In the data rows, zero lies at 4.5, halfway between 4 and 5.
Here are some points, one per row:
[2 5 3 5 3 5 3 7 3 7 4 6 6 2 3 3 3 7 5 3 4 4 5 5 2 5 5 6 7 6 1 5 5 5 8 1 5
 4 6 2 7 4 6 8 3 7 3 5 3 5 5 4 4 2]
[8 4 5 4 9 5 2 5 4 3 3 3 6 3 5 4 6 4 2 6 6 4 4 5 6 4 6 5 1 7 5 6 2 1 5 2 5
 8 5 4 6 5 4 6 4 2 3 6 2 7 3 6 5 5]
[4 5 4 6 2 7 4 5 6 8 2 5 6 5 8 6 5 3 1 4 2 6 4 3 6 4 7 6 7 5 6 0 4 5 4 4 7
 6 7 4 4 2 6 4 6 4 7 5 7 3 4 6 4 4]
[4 4 5 6 4 3 5 7 5 6 5 2 5 5 4 7 5 5 3 2 6 5 7 3 6 3 2 4 4 6 4 7 5 5 1 7 6
 4 3 4 3 4 5 9 6 5 5 4 5 8 5 6 1 4]
[3 4 6 4 7 3 8 5 8 1 4 5 5 7 5 4 0 4 3 2 4 6 5 3 6 5 6 6 2 4 5 4 5 5 6 4 5
 6 6 2 4 5 3 4 4 5 7 4 2 6 6 0 7 3]
[7 4 3 4 2 5 3 6 4 3 2 7 4 3 4 7 5 2 5 2 6 3 5 6 5 9 4 4 6 4 5 3 6 6 2 3 5
 3 4 4 3 5 1 3 4 2 4 6 1 6 3 4 4 5]
[4 3 5 7 8 3 5 7 4 2 2 4 4 2 4 5 6 4 5 4 6 7 7 3 4 5 4 3 6 5 5 5 3 6 5 4 6
 5 6 6 6 5 4 2 4 5 5 0 7 0 4 6 1 3]
[2 6 2 2 5 3 5 3 3 4 7 6 5 5 2 3 7 6 5 4 7 5 4 4 9 5 9 2 3 6 5 2 6 8 2 5 4
 6 4 4 6 2 5 5 5 6 4 6 5 3 2 4 2 5]
[5 3 8 4 6 5 3 3 6 4 7 5 5 3 7 4 2 5 4 3 2 5 6 6 3 2 4 5 4 5 2 4 7 6 1 3 2
 4 3 4 5 1 3 6 3 4 2 2 4 2 5 7 6 6]
[4 5 3 7 7 6 2 4 6 5 4 3 4 3 5 5 4 4 6 8 3 6 5 4 4 3 4 3 4 2 7 5 6 5 1 7 6
 5 9 1 4 5 3 4 4 8 2 7 3 4 6 3 3 5]
[5 5 7 2 1 5 3 5 4 3 4 3 4 2 6 5 4 7 7 4 5 7 3 6 6 3 4 2 3 4 5 7 4 4 6 5 5
 4 3 2 1 2 9 2 3 4 7 5 2 3 6 5 4 4]
[5 3 5 2 4 6 5 4 3 7 3 7 4 7 3 7 4 6 3 5 4 6 3 4 5 2 3 3 3 1 2 6 1 6 4 3 2
 4 7 8 6 7 3 5 2 5 5 5 3 4 3 3 3 8]
[6 3 4 2 6 4 4 7 5 7 5 1 7 5 3 4 2 4 8 5 4 1 1 2 5 4 2 7 4 4 5 4 3 7 3 6 6
 2 4 4 6 5 5 3 2 4 6 4 4 3 2 6 6 4]
[4 5 3 5 1 4 3 2 4 3 7 1 5 5 7 5 3 9 3 4 6 4 5 6 6 5 4 4 4 6 7 3 4 4 5 4 5
 1 6 6 8 7 2 2 4 6 5 3 6 6 5 5 5 5]
[4 5 4 4 4 4 5 0 6 7 3 6 4 5 6 6 4 4 8 7 4 5 7 5 2 5 5 5 1 7 4 4 3 2 4 5 4
 3 3 3 3 5 2 4 5 5 7 3 5 4 1 5 3 1]
[1 4 5 4 4 6 2 4 4 2 5 5 8 4 1 7 5 3 4 6 6 6 2 3 1 6 4 3 3 4 5 3 3 4 1 6 3
 5 6 3 5 6 7 5 7 2 5 1 7 5 5 3 7 3]
[6 4 5 7 3 3 5 4 4 4 7 2 3 4 3 1 4 5 2 7 2 8 3 4 4 8 3 5 3 1 3 4 7 6 6 4 6
 7 2 4 5 5 4 6 6 3 7 5 3 4 3 6 2 5]
[5 1 5 4 4 4 6 5 3 4 1 4 2 5 3 4 7 6 4 3 2 5 4 7 5 5 2 7 3 6 6 4 3 4 2 4 4
 5 3 5 5 2 5 3 5 8 3 8 7 5 7 3 6 3]
[3 7 7 6 5 5 7 3 5 5 4 5 4 2 5 5 3 2 4 4 4 5 0 3 5 6 7 6 4 7 5 5 5 4 4 4 3
 3 3 3 4 9 6 4 5 7 2 5 6 4 5 6 3 6]
[4 5 2 3 7 8 6 4 5 1 5 3 5 4 6 6 6 6 5 7 2 2 4 3 5 5 4 7 8 4 3 5 6 4 5 2 5
 3 4 7 3 3 6 4 8 4 3 3 4 5 4 2 2 4]
[5 4 6 5 5 4 7 4 6 3 4 2 6 4 3 4 6 6 6 3 4 3 8 7 1 5 7 6 7 4 4 3 3 5 6 7 0
 6 7 5 3 3 5 5 4 5 8 6 4 6 4 6 4 8]
[1 3 7 5 5 7 6 4 5 3 4 3 5 4 3 6 3 3 5 7 6 4 5 8 5 3 3 3 3 6 5 3 6 8 8 3 8
 6 5 7 1 5 4 7 3 3 3 6 5 4 3 6 6 4]
[5 6 4 2 5 5 4 4 1 3 4 6 3 2 6 6 3 4 7 3 4 4 4 4 5 4 5 6 5 2 4 4 5 3 7 8 6
 7 2 6 8 5 2 8 4 4 5 4 5 4 6 3 7 4]
[5 2 3 4 6 4 4 6 3 5 1 5 4 8 7 5 3 6 2 7 6 0 4 5 3 6 5 1 3 4 2 3 8 3 5 6 2
 4 3 5 5 6 6 4 4 5 6 5 4 4 8 5 4 4]
[4 7 3 8 5 3 7 3 4 4 4 5 4 4 4 4 4 5 5 3 2 3 6 6 6 4 5 4 3 2 1 7 5 4 2 5 7
 6 4 5 5 5 9 1 2 3 3 3 5 8 2 6 6 5]
[3 9 5 5 7 3 3 5 5 6 5 6 5 8 5 3 4 6 6 2 5 4 2 8 2 5 5 2 7 3 8 7 2 5 2 3 6
 5 2 5 3 5 3 6 6 4 5 5 6 3 4 4 5 4]
[3 6 7 6 5 1 2 5 2 7 5 4 3 5 7 4 8 2 5 6 4 3 5 3 6 6 3 4 6 6 6 3 3 6 7 5 3
 4 5 6 3 5 5 4 4 6 3 1 1 6 4 2 8 5]
[4 4 4 4 5 7 5 4 4 4 5 5 4 3 3 0 8 4 3 2 2 3 5 2 6 4 3 2 5 5 3 8 6 4 6 5 2
 3 7 5 3 6 2 3 5 3 7 6 5 4 5 6 7 3]
[4 4 1 3 7 6 7 5 5 7 9 5 2 3 5 6 4 2 1 5 6 7 6 7 2 3 3 5 6 4 7 5 4 5 6 7 3
 4 3 3 6 4 6 2 4 4 5 4 3 6 5 5 4 4]
[6 7 7 3 3 4 4 7 6 6 6 4 0 5 0 5 4 7 3 5 2 4 6 3 5 5 6 3 6 4 4 1 4 2 6 5 6
 4 5 4 3 5 3 4 5 1 1 5 6 5 7 5 5 4]
[6 1 3 4 3 6 5 6 4 4 6 8 4 8 3 5 4 5 7 6 4 6 5 5 5 6 6 5 6 8 5 8 5 4 6 5 6
 5 5 4 5 4 4 4 5 6 5 1 4 5 6 6 6 9]
[7 8 7 5 4 3 4 3 4 6 6 5 6 6 2 4 3 1 5 6 6 5 3 5 6 5 5 6 6 4 6 7 7 4 4 3 2
 5 7 6 4 2 3 4 2 5 6 3 7 5 7 4 2 1]
[9 7 3 7 2 3 6 4 4 4 4 6 5 5 4 4 5 6 4 6 8 3 4 4 4 2 3 7 5 6 4 4 3 7 5 6 3
 7 5 2 3 7 6 5 6 3 3 5 6 0 4 3 6 4]
[6 2 5 4 2 5 5 5 5 5 4 2 5 7 7 2 5 2 5 4 6 5 6 3 3 4 6 3 6 2 5 6 7 2 6 3 4
 2 3 3 6 5 6 6 3 4 1 6 8 5 0 3 5 5]
[5 4 4 6 4 3 5 5 7 4 7 7 8 4 5 3 5 2 7 4 7 5 5 3 5 4 3 4 3 3 1 2 3 2 6 3 6
 3 4 7 5 3 4 3 8 5 4 8 4 5 9 5 4 6]
These points spread out most along one direction. Take the direction at right angles to it along which they spread out most. Go by this last direction. For each point below, how far along it does it lie, from 0 to 99? The average is 50, and the first point in the table lies past the average. One standard deviation of the points above along it is 16.
[3 7 7 6 5 5 7 3 5 5 4 5 4 2 5 5 3 2 4 4 4 5 0 3 5 6 7 6 4 7 5 5 5 4 4 4 3
 3 3 3 4 9 6 4 5 7 2 5 6 4 5 6 3 6] >> 53
[1 4 5 4 4 6 2 4 4 2 5 5 8 4 1 7 5 3 4 6 6 6 2 3 1 6 4 3 3 4 5 3 3 4 1 6 3
 5 6 3 5 6 7 5 7 2 5 1 7 5 5 3 7 3] >> 33
[4 3 5 7 8 3 5 7 4 2 2 4 4 2 4 5 6 4 5 4 6 7 7 3 4 5 4 3 6 5 5 5 3 6 5 4 6
 5 6 6 6 5 4 2 4 5 5 0 7 0 4 6 1 3] >> 60
[3 6 7 6 5 1 2 5 2 7 5 4 3 5 7 4 8 2 5 6 4 3 5 3 6 6 3 4 6 6 6 3 3 6 7 5 3
 4 5 6 3 5 5 4 4 6 3 1 1 6 4 2 8 5] >> 24
[5 2 3 4 6 4 4 6 3 5 1 5 4 8 7 5 3 6 2 7 6 0 4 5 3 6 5 1 3 4 2 3 8 3 5 6 2
 4 3 5 5 6 6 4 4 5 6 5 4 4 8 5 4 4] >> 24
[6 2 5 4 2 5 5 5 5 5 4 2 5 7 7 2 5 2 5 4 6 5 6 3 3 4 6 3 6 2 5 6 7 2 6 3 4
 2 3 3 6 5 6 6 3 4 1 6 8 5 0 3 5 5] >> 49
[6 1 3 4 3 6 5 6 4 4 6 8 4 8 3 5 4 5 7 6 4 6 5 5 5 6 6 5 6 8 5 8 5 4 6 5 6
 5 5 4 5 4 4 4 5 6 5 1 4 5 6 6 6 9] >> 37
[5 3 5 2 4 6 5 4 3 7 3 7 4 7 3 7 4 6 3 5 4 6 3 4 5 2 3 3 3 1 2 6 1 6 4 3 2
 4 7 8 6 7 3 5 2 5 5 5 3 4 3 3 3 8] >> 16
[3 4 6 4 7 3 8 5 8 1 4 5 5 7 5 4 0 4 3 2 4 6 5 3 6 5 6 6 2 4 5 4 5 5 6 4 5
 6 6 2 4 5 3 4 4 5 7 4 2 6 6 0 7 3] >> 55
[6 7 7 3 3 4 4 7 6 6 6 4 0 5 0 5 4 7 3 5 2 4 6 3 5 5 6 3 6 4 4 1 4 2 6 5 6
 4 5 4 3 5 3 4 5 1 1 5 6 5 7 5 5 4] >> 62
